Some points:
[ 20  10  -9  -2 -15 -11 -39 -50  14 -20 -27 -41 -41 -66  12   5  20 -10
  27   3  44 103   9 -34  97 -33 -95 -48 -44  76  10 127]
[-44  27   6 -68  95  44  35 -26  10  10 -26 -35 -23  31  22 -34 -38  -6
 -16   7  79  40   5   9 -58  80 -42 -40  31 -30   6 -51]
[-49 -38 -19  34  84 -75 -47  -3  31 -53   6  11 101  -6   4  -1  41 -21
 -31 -57  15 -41 -30  50  41   2  45  34 -22  27  -7 -26]
[ 21  40  61 -26 -29  -9  -2 -14 -66  13 -36   8  11 -12  -5  31 -12 -46
  47   7 -52   6  43  50  41  -3   4 -58  -1  20 -41   7]
[ 25   8  61  26 -35 -15  51   0 -66  22 -48 -18 -12  -2  39  45  -5 -57
  10 -53 -16  52   4  39  49  21 -20  10  -3 -31 -51 -31]
[  5 -19  30  45  -5  85 -59 -31 -78  29 -10 -10   1  58 -15  90  22 -45
 -30  -1  21 -32  -4   2 -18  47 -22   4  20  32 -92 -19]
[ 26  39 -26  35 -74  -2  50 -44  -2 -37 -86  70  20 -22  -8  -2  12 -26
  32  91   3  37 -35 -14   4 -48  34  -2  -6 -12  16 -23]
[-41 -67 -48  38  70  15 -79 -36  20  18 -44 -23 -42   7  14 -53   3  47
  43 -44  -3 -29  42 -58  24  19  20  21  26  35  22  87]
[ 44  94 -26 -64  17 -18   6 -58  13  85  36 -43 -18  13 -17 -11 -50  72
  59  55  21 -39 -28 -23  29 -25   5 -61  39 -37  -5 -67]
[ 26 -47 127 -13 -47  15 -25 -22 -28 -26 -45 -32   8 -13  -8 -34  55 -42
  77  82 -30  -5  62  61  -1 -29  -2   6  -2  42 -65 -44]
[-18 -19 -38 -30 -39 -14  -3 -29  -8  92  22  24  25  43 -45 -24 110 -95
  23  -8 -66   4  51 -27  10 -23  23  35 -32   0  17  39]
[-21  -5  10 -45  24 -38  79 -71  -5 -10  42 -46 -53 -41  14 -22 -40 -14
 -20  74 127 -16 -30 -16 -35  98  27 -22   5  21  31  -7]
[ -4  13 -53 -19 -28 -13  28 -26  47  -1  -7  -2  69  24 -24 -11  -8 -38
 -16 -18 -81  39  45   7  -3 -46  66  18 -46  16   3  70]
[ -1  28 -33 -20   6  35  46 -53   6 -59   7 -33 -46 -48  85 -29  49 -11
   2  -4 -19 -34  12  35   8  49 -68 -62  32  78  51  -6]
[-20  24  71  86 -22 -31 -55  -6  36 -33 -10  42 -21  68 -36  26 -19  48
 -22  -4 -40 -51 -40 -25 -47 -30  40  19 -31 -26  76  31]
[ 34  75   1 -89 -10 -28 -33  61  41  61 -12 -60  -9  16  35 -28 -78  13
   6   0  75  21 -27 -19   6 -34 -14   6  -8  93  -5 -90]
[-37 -27  24  38  -6 -87 -56 -40  17 -46  42  76  74 -27  28 -22  48  38
 -11 -53  29 -42  -2 -46  28  16  29  13 -15   0  14   3]
[-21  66  73 -27 -20 -29 -32   6 -62  32 -37  13  19 -22  85  16 -12 -38
   2  48 -52  20   2  33  16  74 -23  -9 -21 -62 -66  29]
[ 10  -1 -17  72  33   8   0 -51 -26 -22  -4 -18 -59 -72  54 -35  10 -24
  40 -16  21  81  95  19 -25 -33 -63 -39  41  -2  42 -20]
[-55 -54 -66 -18   4  34  76  50 -13  16 -10 -20   2 -32   4 -41  -7 126
  38   6 -32 -15  68 -60 -12   1   0 -17  -2  25   1   3]
[ 28  18 -23   5  -1 -16 -30 127  49 -11  24   8 -60  -5   0  -8  37 -35
 -36 -47  51 -46 -38  42 -48  -2  76 -32 -27 -42 -20  -1]
[ 39  -5  24  -4  -8 -25 -38  85 -39 -62 -11 -26 -24  97 -21  10  22 105
 -66 -35 -21 -22 -23  25 -18 -27 118 -40 -24 -25  46  -5]
[  17   67  -10    4    5   18  -16    6  -96  -22   25   -8  -40   21
   13   32   28  -60  -27  -13   26   28    8  -21   -7    0  -10   78
   59  -14 -100    6]
[-18  40 -30  -3  20   7  -7 -28 -39 -10  -8  60  83 -20 -35   4  36  43
  -5  -1 -52  -2 -12   6 -38 -69  46  89 -60   8  43 -49]
[ 76   2   4  22  -6 -19   8  49 -12  17  84   8 -29  47 -56 -80  17  -5
 -53  -1  59 -53 -57  51 -58  -8  11 -12  52 -51 -49  42]
[-74  36  30   0  29   5  -2 105 -35  25  23 -23  18 -24 -21  45  27  20
 -46   7 117 -58 -56  11 -53 -71  37 -47  -7 -61  -5  48]
[-20 -24  -4 -43  10  10  39 -32 -15  23  -5 102  22  19 -32   0  35 -33
 -22  16 -78  59   8 -46   7 -52  37   0 -60  41  -3  42]
[-63 -55 -33 -19  42  43  44  -6  91  -4   8 -10 -52 -28 -32 -37  23  72
  -8 -29 -43  28  27 -76  60 -12  39  14  33  20 -34  -6]
[ -7  20  49 -32 -57  -6  81  -3 -15   1 -51 -30  -6 -20 -57  23  -3 -35
  50  -4 -48  62 -17  49  31  -4   4  27   8  29 -54  16]
[-16 -15   5   8 -46 -28 -14  13  10  10  -2  68   8  35 -58  22  69  16
 -41   2 -58  60 -17 -11 -21 -44 -36  57 -40  46  77 -59]
[-64 -89 -59   5 -11 -28 109  21  20  20 -22 -35  -8  92  46 -48   8  41
  59   3   0 -24  -8 -73  46 -21 -57  16  15  -9  42  17]
[-62 -54 -45  98  13 -39  -3  38 -25 -64  58 -12  25 -13 -20 -33  -3  21
  44 -31 -22  46  38 -68 -14  24 -23 -24   3  64  30  54]
[-24 -35 -37 -33  22 -37 -71 -22 -13 -58  16 124  24   4  -1 -81  14  69
  13 -50  45   3  29  -4  34   7 -30  70   0  -4 -36  62]
[ 19  42 -60 -69   0 -28 -37  35  21  13  25 -40 -37  56 -31  22 -48 -17
  26 127  23  20  19 -23   0  70 -15 -30 -13  -3   6 -73]
[  8 -60  -1  -9  93  44  54 -54  29  30  33 -11 -38 -24  70 -11 -47 -46
 -13  38   5 -27  -6   6 -24   6 -43 -46  69  10   2 -36]
[-25  48 -11 -60  -3 127  20 -16  29 -70  60 -41 -17  17  45   1 -64 -25
  14  25  70 -39  -4 -45  29   4  12 -40  24 -27  13 -53]
[ 44 -27 -41  13 -78  60  -3 -16 -32   4 -94   3  63 -34 -11  16  10 -47
   1  21 -18  46 -15  56  26  -4  34  -8  -3 -34  46  22]
[-12 -16  -9   7  -4  27  10 -64   9  48  83 -28 -40 -67 118 -26 -43  17
 -36  21 -10 -11  23  51   0  32 -50 -21 -15  23 -17  -1]
[102  22 -55  40  67  -1  13 110 -19  22  27   1  -4 -39  12  -1  22   3
 -59  36   7 -57 -56 -30 -58  23 -48  -5  20 -61 -62  27]
[ -2  31 -19  62  -6   8  35 -42  11 -16  57 -23 -25 -67 -23   5   1 -17
   2 -23 -16 -10 101  16 118 -14 -91 -49 -14  33 -17  -4]
[ 57  12  52  17 -66  30  30 -25 -30  47 -67 -15  36 -22 -64 -31 -33 -50
  19 -40  -5  23  26   9  -2  29  28  11 -45  63 -20  23]
[-25  13  38  26  13 -10 -33 118  62 -46  -7  30  -2 125  -3 -17 -34   5
 -45 -22   8 -33 -40   9 -39 -35  47 -51 -15 -38 -14  17]
[-37 -35 -23  94  76 -48 -42 -36  20 -19  41  26   8   1 -26 -52  20  21
  67 -52 -36  64 -42 -41  56   9   4   5  -3 -20  12 -10]
[-28 -29 -13 -22 -43  94 -28 -46  15  33  59 -35 -35 -52  80 -22  -7  13
 -40  44 -29  30 -52  23  34  67 -30 -42  83 -28  13 -11]
[ 56 -31 -16 -87  -1   9 -47  41 -13  32  23 -39 -32  32  31  43 -91 -11
  29  36  30   7  36 -10  10  -8  38 -15   5   8  18 -85]
[  8  69  10   3  40 -21 -15  26 -23 -62 -11 -35  33  91 -38 -11   7  69
 -51 -26 -39 -45 -25  21 -19 -17  19  78 -44 -42  38  14]
[ 23 -35   6 -32   2  62  56 -37 -17  75  92 -29 -33 -43  18  -8 -33  21
 -17 -33  65 -20  -2 -26  16  66 -30 -44  13 -48  13 -41]
[-58 -62 -63  11 -12  74  62  37  30  22 -14 -13 -29 -27 -19 -49  -5  45
  52  30 -14  11 -17 -51  -4  62  11  37 -46  -3  45 -42]
[ 45 -16 -16  -2 -80   0  65  -7  60  -3 -93  60  26  -5 -18  26 -47 -10
 -47   8 -31 -36  24  39  -4 -14 -52  40  21 -15  55  28]
[ -1 -16  -9 -22   5 -62 -50 -19  23 -63  59  17   2   2 -49 127  15  50
  26 -58  -2 -20 -13 110 -62 -17 -10  41  -5 -59   4  41]
These points spread out most along one direction. Take the direction at right angles to it along which they spread out most. Go by this last direction. How far along it is each point below, from 0 to 99? The average is 50, and the first point in the table lies past the average. One standard deviation of the points above along it is 16.
[ 50  19  55 -34 -44  -5  -2  -1 -54   0 -42  -2  47 -25   6  24  26 -39
  53 -40 -24  33 -59  22 -25  42 -22 -28 103  41 -47 -29] 54
[ 16  -7   9  81   3 -16 -45 -10  53 -31 -24 -27  85  45 -44 -20 -30  32
 -35  17 -23  13 -50  10 -10 -63  26  48 -43 -29  33  35] 48
[-39  -3  10 -59  78 -19  -5  50  -3  40 -27 -34 -43 -38 -58   9 -69 -18
 -45  85  41 -25  16   4  58  48   9 -28  88  -9  42 -57] 34
[  6  11  21  12 -54  33   3 -17 -52   1 -67  67 -30   1  -2  53 -18 -46
  85 -13   9  -2   1  43  41 -18  -7 -11 -38  50 -39 -23] 64
[ -8  22  35  27 -27 -10 -24  27 -80   6  31  -7  32 -23  37  69 -44 -57
  -5  45 -21 -19  -5  -5 -38  15  -8  17  48  31 -79  17] 46
[  0  58  -4  40 -81  17  50 -40  53  34 -97  39   5 -29 -34   3  45 -31
 -42  27 -10 -47  25  -5 -22  -1  17  35 -22  -3  20  -1] 60
[ 38  -9   6  16  62 -26  -8  17  39 -20  33 -27 -34  95  -8  38  -2  50
 -55 -22  18 -38 -54  77 -53 -43  39 -23 -53 -38 -23   7] 21
[ 13  28  33 -38  11  -8 -44  43  63 -16 -10  32   4 -30 -36  -3  32 -28
  20 -34 -48 -50 -43 -21 -12 -49 -17 126 -47 -18 112  35] 51
[ 68 -75  57 -25  39 -59 -51 -22  72 -84  49  33  89 -30 -13  63  47  10
 -15 -49  42  -8  -5 -20 -22  -6   7  10 -38 -53 -21  11] 44
[-78 -51 -43  25  20  31 -12   7  42  51  19   3  26   0  10 -50 -15  40
  10 -70   0  71  57 -55 -50   3 -25 -15   2   2  38   9] 60
[ 48  44  51  22 -26 -57  10 -27 -69  34 -29   2 -25 -12  86  72  -4 -27
 -24 -11 -15 -11  34 -29 -18 -13   3   6  55  -2 -65  -5] 50
